128 stands for zero in the data rows.
Here are some points, each followed by its number:
[135, 129, 135, 149, 129, 150, 142, 118, 91, 121, 130, 111] 0
[88, 97, 112, 163, 138, 175, 115, 110, 106, 135, 117, 124] 1
[104, 64, 98, 180, 140, 148, 72, 128, 88, 161, 112, 77] 2
[138, 109, 107, 145, 72, 80, 138, 137, 141, 148, 122, 89] 3
[155, 148, 153, 54, 167, 96, 113, 153, 162, 72, 122, 100] 4
[147, 82, 138, 106, 121, 99, 96, 150, 112, 123, 155, 143] 5
[159, 99, 147, 63, 110, 57, 102, 133, 192, 72, 105, 89] 6
[139, 100, 131, 104, 134, 88, 104, 137, 137, 106, 133, 111] 7
[89, 188, 140, 143, 128, 169, 143, 99, 162, 137, 100, 133] 8
[81, 73, 107, 140, 157, 152, 101, 96, 142, 95, 141, 133] 9
[107, 207, 91, 100, 137, 155, 234, 111, 195, 138, 125, 186] 10
[180, 130, 102, 39, 148, 104, 67, 211, 33, 129, 247, 163] 11
[111, 78, 96, 135, 151, 155, 92, 74, 100, 93, 137, 149] 12
[139, 151, 139, 93, 120, 131, 143, 147, 133, 135, 156, 146] 13
[126, 198, 137, 168, 108, 130, 165, 107, 158, 129, 92, 71] 14
[102, 95, 115, 172, 129, 167, 141, 134, 127, 131, 135, 159] 15
[129, 93, 82, 69, 163, 130, 39, 131, 51, 155, 194, 89] 16
[164, 231, 140, 114, 143, 124, 202, 122, 102, 152, 177, 112] 17
[159, 99, 117, 142, 121, 107, 123, 137, 81, 104, 151, 139] 18
[124, 182, 140, 136, 107, 133, 180, 117, 180, 134, 67, 140] 19
[152, 76, 134, 147, 95, 139, 89, 132, 99, 146, 125, 115] 20
[171, 175, 86, 88, 165, 77, 69, 172, 51, 155, 163, 111] 21
[107, 151, 135, 151, 129, 154, 143, 117, 187, 121, 89, 181] 22
[135, 101, 125, 81, 121, 97, 149, 131, 145, 80, 135, 123] 23
[131, 136, 110, 117, 156, 148, 94, 127, 132, 109, 141, 131] 24
[83, 71, 118, 223, 78, 188, 171, 86, 130, 164, 69, 142] 25
[83, 96, 111, 64, 108, 69, 116, 150, 199, 87, 109, 153] 26
[112, 81, 113, 38, 150, 113, 127, 133, 150, 62, 175, 154] 27
[132, 60, 168, 64, 91, 63, 117, 144, 187, 87, 145, 98] 28
[87, 187, 117, 124, 170, 191, 137, 91, 158, 123, 89, 153] 29
[127, 142, 105, 134, 133, 164, 94, 95, 117, 137, 128, 129] 30
[152, 77, 120, 149, 137, 128, 83, 138, 68, 95, 166, 151] 31
[139, 149, 140, 106, 125, 105, 106, 140, 137, 113, 106, 119] 32
[144, 133, 85, 79, 150, 100, 30, 177, 39, 145, 244, 92] 33
[149, 205, 131, 165, 113, 153, 186, 85, 131, 168, 75, 121] 34
[127, 114, 131, 162, 89, 161, 174, 86, 125, 143, 95, 148] 35
[162, 164, 125, 130, 141, 134, 134, 114, 122, 131, 131, 167] 36
[65, 130, 136, 172, 99, 141, 174, 114, 182, 140, 123, 135] 37
[125, 194, 127, 134, 138, 114, 163, 172, 151, 156, 125, 159] 38
[99, 102, 119, 103, 130, 115, 120, 116, 177, 94, 124, 110] 39
[99, 99, 127, 221, 92, 189, 135, 107, 136, 180, 81, 140] 40
[109, 119, 99, 80, 167, 99, 93, 120, 153, 98, 117, 104] 41
[151, 81, 155, 150, 69, 82, 130, 149, 111, 138, 116, 103] 42
[111, 93, 143, 172, 123, 177, 133, 89, 86, 132, 140, 98] 43
[111, 109, 146, 159, 89, 165, 177, 78, 136, 141, 84, 126] 44
[78, 222, 111, 166, 178, 178, 181, 61, 183, 141, 97, 112] 45
[110, 121, 131, 93, 118, 99, 108, 117, 189, 104, 119, 92] 46
[70, 107, 129, 58, 139, 92, 113, 149, 235, 74, 119, 139] 47
[103, 145, 115, 138, 117, 161, 150, 143, 123, 147, 125, 169] 48
[109, 117, 175, 182, 107, 181, 139, 75, 123, 141, 92, 87] 49
[139, 102, 139, 128, 109, 165, 122, 107, 97, 127, 132, 160] 50
[125, 129, 107, 150, 143, 179, 103, 92, 101, 146, 156, 148] 51
[111, 134, 149, 153, 139, 184, 148, 113, 148, 128, 104, 174] 52
[138, 102, 160, 127, 72, 149, 155, 88, 164, 127, 82, 126] 53
[122, 139, 130, 152, 129, 164, 128, 108, 102, 137, 117, 134] 54
[125, 105, 134, 165, 123, 116, 114, 116, 135, 129, 95, 128] 55
[96, 65, 104, 148, 163, 163, 98, 79, 104, 94, 146, 119] 56
[149, 133, 169, 77, 158, 115, 127, 161, 131, 83, 135, 107] 57
[85, 174, 148, 166, 106, 175, 185, 86, 158, 124, 95, 129] 58
[125, 161, 139, 143, 95, 155, 198, 97, 168, 144, 72, 151] 59
[111, 124, 108, 189, 109, 97, 152, 148, 149, 165, 141, 72] 60
[109, 105, 82, 166, 134, 121, 110, 133, 82, 154, 128, 105] 61
[132, 113, 121, 104, 134, 99, 120, 137, 132, 109, 139, 123] 62
[141, 177, 104, 93, 145, 101, 156, 153, 115, 135, 171, 122] 63
[101, 134, 116, 141, 115, 164, 153, 109, 139, 131, 132, 124] 64
[131, 107, 144, 180, 127, 161, 107, 83, 137, 152, 112, 120] 65
[177, 190, 98, 89, 162, 88, 109, 164, 56, 159, 179, 120] 66
[115, 59, 177, 143, 124, 129, 76, 141, 119, 108, 117, 104] 67
[82, 125, 151, 99, 128, 116, 156, 74, 216, 134, 150, 65] 68
[122, 119, 69, 187, 137, 114, 125, 127, 88, 175, 111, 113] 69
[94, 70, 132, 106, 120, 97, 108, 114, 195, 79, 107, 105] 70
[127, 116, 92, 152, 132, 178, 133, 81, 88, 165, 133, 156] 71
[123, 98, 105, 153, 117, 127, 115, 93, 111, 134, 109, 106] 72
[85, 129, 137, 204, 143, 189, 159, 85, 198, 137, 64, 110] 73
[127, 152, 108, 138, 115, 105, 159, 144, 167, 138, 119, 129] 74
[91, 13, 129, 110, 155, 140, 59, 89, 116, 74, 129, 74] 75
[175, 191, 140, 123, 132, 116, 206, 164, 100, 164, 162, 167] 76
[87, 125, 141, 184, 139, 189, 124, 82, 177, 128, 66, 99] 77
[162, 215, 44, 58, 249, 82, 184, 135, 148, 108, 203, 148] 78
[113, 116, 120, 153, 139, 135, 155, 84, 136, 127, 153, 62] 79
[102, 99, 138, 72, 116, 93, 85, 103, 202, 102, 137, 70] 80
[118, 198, 107, 158, 153, 125, 190, 141, 157, 165, 122, 170] 81
[149, 121, 125, 107, 137, 120, 117, 129, 100, 134, 143, 100] 82
[127, 108, 126, 155, 126, 131, 139, 118, 95, 129, 135, 99] 83
[144, 165, 126, 116, 118, 134, 148, 131, 135, 143, 103, 155] 84
[97, 120, 107, 156, 148, 166, 135, 111, 83, 148, 176, 132] 85
[134, 108, 177, 154, 101, 169, 187, 112, 170, 133, 58, 179] 86
[90, 99, 185, 191, 108, 208, 113, 56, 118, 164, 103, 66] 87
[73, 120, 103, 137, 97, 104, 185, 99, 161, 154, 131, 113] 88
[101, 185, 108, 152, 125, 154, 176, 71, 189, 131, 93, 124] 89
[83, 99, 109, 181, 113, 124, 107, 95, 135, 92, 71, 142] 90
[116, 135, 88, 143, 137, 168, 102, 96, 97, 164, 146, 165] 91
[131, 157, 115, 133, 135, 126, 159, 120, 153, 131, 125, 171] 92
[100, 103, 94, 30, 160, 126, 127, 137, 146, 77, 209, 145] 93
[113, 130, 136, 154, 121, 170, 109, 110, 117, 146, 95, 157] 94
[107, 133, 159, 110, 124, 139, 102, 159, 146, 124, 117, 132] 95
[102, 190, 145, 163, 111, 181, 165, 73, 183, 151, 81, 139] 96
[160, 169, 151, 90, 101, 104, 128, 192, 116, 124, 110, 185] 97
[108, 77, 121, 196, 131, 158, 107, 120, 88, 150, 132, 82] 98
[161, 165, 151, 66, 129, 106, 133, 205, 118, 127, 146, 148] 99
[181, 106, 160, 64, 113, 65, 95, 168, 117, 98, 113, 115] 100
[139, 112, 100, 121, 110, 84, 141, 139, 142, 133, 123, 130] 101
Which five points above are nearest to each new point? Their numbers follow each, smallest number first.
[131, 148, 135, 138, 105, 116, 168, 136, 162, 132, 125, 144] --> 13 74 84 92 101
[148, 175, 69, 82, 140, 79, 162, 154, 92, 141, 179, 142] --> 13 63 66 76 99
[131, 139, 141, 145, 120, 148, 103, 101, 132, 133, 85, 136] --> 30 54 55 65 94
[158, 95, 143, 156, 104, 85, 133, 163, 123, 137, 129, 129] --> 3 5 18 42 101
[110, 134, 139, 152, 129, 159, 148, 106, 153, 119, 111, 158] --> 22 52 64 92 94
[181, 207, 79, 90, 166, 71, 186, 138, 149, 113, 131, 120] --> 17 38 63 74 78
[72, 142, 149, 206, 110, 199, 128, 64, 117, 136, 80, 92] --> 40 49 73 77 87
[150, 173, 100, 101, 160, 98, 135, 158, 138, 168, 158, 138] --> 13 36 38 63 74
[126, 160, 124, 76, 127, 151, 141, 108, 121, 125, 161, 127] --> 13 24 63 64 82
[109, 143, 157, 148, 123, 197, 90, 101, 111, 148, 87, 171] --> 30 50 52 54 94
[151, 216, 60, 78, 226, 67, 188, 168, 173, 90, 161, 137] --> 4 38 63 78 81
[111, 109, 155, 172, 97, 126, 146, 114, 154, 122, 96, 139] --> 35 37 44 53 55
[146, 151, 123, 126, 136, 133, 135, 117, 128, 127, 122, 151] --> 13 36 54 84 92
[58, 124, 121, 149, 83, 104, 193, 83, 171, 130, 139, 114] --> 37 58 64 68 88
[146, 111, 127, 153, 96, 112, 75, 150, 73, 144, 119, 122] --> 5 18 20 61 82
[151, 178, 174, 86, 130, 139, 119, 131, 114, 130, 162, 111] --> 13 32 57 63 82
[137, 175, 99, 92, 176, 94, 109, 167, 116, 123, 144, 112] --> 32 62 63 66 82
[160, 86, 131, 148, 112, 100, 121, 150, 79, 97, 144, 132] --> 5 18 20 31 83
[109, 201, 140, 144, 108, 129, 173, 108, 211, 152, 40, 111] --> 14 19 59 89 96
[173, 70, 149, 41, 100, 59, 65, 105, 186, 96, 115, 85] --> 6 28 46 80 100
[144, 210, 120, 107, 182, 119, 140, 145, 132, 133, 156, 149] --> 13 36 38 63 92
[208, 123, 97, 58, 140, 57, 72, 231, 23, 139, 211, 135] --> 11 21 33 66 99
[93, 117, 115, 175, 121, 139, 144, 110, 147, 152, 131, 129] --> 1 15 37 55 64
[112, 66, 187, 115, 137, 120, 89, 146, 158, 72, 135, 123] --> 7 39 67 70 95
[166, 121, 114, 133, 118, 125, 143, 136, 94, 109, 156, 180] --> 5 13 18 36 50
[113, 169, 94, 93, 143, 111, 153, 136, 136, 125, 158, 108] --> 13 62 63 74 82
[188, 164, 119, 54, 155, 83, 118, 192, 73, 127, 203, 130] --> 11 21 63 66 99
[87, 21, 121, 117, 163, 150, 60, 88, 118, 72, 135, 90] --> 9 12 56 67 75
[167, 84, 186, 139, 111, 170, 119, 140, 109, 97, 151, 160] --> 5 18 20 31 50
[142, 94, 155, 87, 106, 123, 141, 119, 127, 84, 147, 111] --> 7 23 57 62 82
[168, 144, 132, 123, 133, 147, 144, 126, 82, 131, 171, 184] --> 0 13 18 36 50
[91, 98, 146, 137, 145, 153, 101, 111, 145, 98, 139, 121] --> 1 9 24 39 56
[108, 192, 105, 111, 145, 131, 159, 146, 166, 153, 145, 138] --> 38 63 74 81 92
[153, 154, 141, 124, 127, 145, 143, 106, 130, 123, 140, 146] --> 13 36 54 84 92
[144, 80, 132, 101, 130, 95, 76, 141, 134, 117, 165, 131] --> 5 7 18 62 82
[156, 154, 115, 119, 132, 133, 103, 123, 90, 143, 159, 127] --> 0 24 30 36 82
[112, 135, 112, 176, 102, 104, 150, 140, 139, 160, 134, 85] --> 3 60 74 83 88
[89, 158, 136, 115, 129, 126, 151, 105, 195, 149, 141, 87] --> 46 64 68 74 88
[166, 143, 150, 75, 128, 66, 122, 179, 78, 166, 131, 120] --> 66 82 97 99 100
[145, 85, 173, 115, 120, 134, 46, 175, 95, 123, 88, 123] --> 5 20 32 67 95
[118, 131, 136, 183, 132, 172, 137, 90, 130, 153, 126, 105] --> 43 49 54 64 65
[111, 142, 170, 141, 121, 179, 97, 110, 143, 122, 85, 119] --> 8 54 65 94 95
[107, 146, 98, 186, 98, 123, 89, 60, 96, 139, 90, 104] --> 30 55 65 72 90
[143, 115, 151, 137, 140, 150, 138, 109, 68, 122, 156, 123] --> 0 50 54 82 83
[126, 128, 113, 145, 137, 137, 113, 178, 119, 146, 132, 150] --> 13 15 24 48 95
[124, 212, 164, 108, 126, 115, 125, 192, 162, 136, 135, 131] --> 13 32 38 95 99
[48, 148, 129, 147, 95, 115, 210, 114, 214, 125, 124, 143] --> 19 37 58 88 89
[183, 197, 54, 69, 225, 47, 155, 191, 123, 115, 194, 149] --> 21 63 66 78 99
[96, 122, 72, 128, 151, 144, 163, 135, 147, 113, 108, 136] --> 15 48 64 74 92
[101, 118, 89, 42, 171, 113, 132, 144, 151, 66, 192, 142] --> 23 27 41 62 93
[150, 150, 133, 84, 109, 117, 104, 145, 41, 160, 216, 115] --> 21 33 63 66 82
[136, 191, 92, 60, 156, 122, 143, 158, 93, 161, 173, 174] --> 13 63 66 76 99
[151, 44, 162, 205, 108, 162, 66, 118, 93, 175, 101, 138] --> 2 20 65 67 98
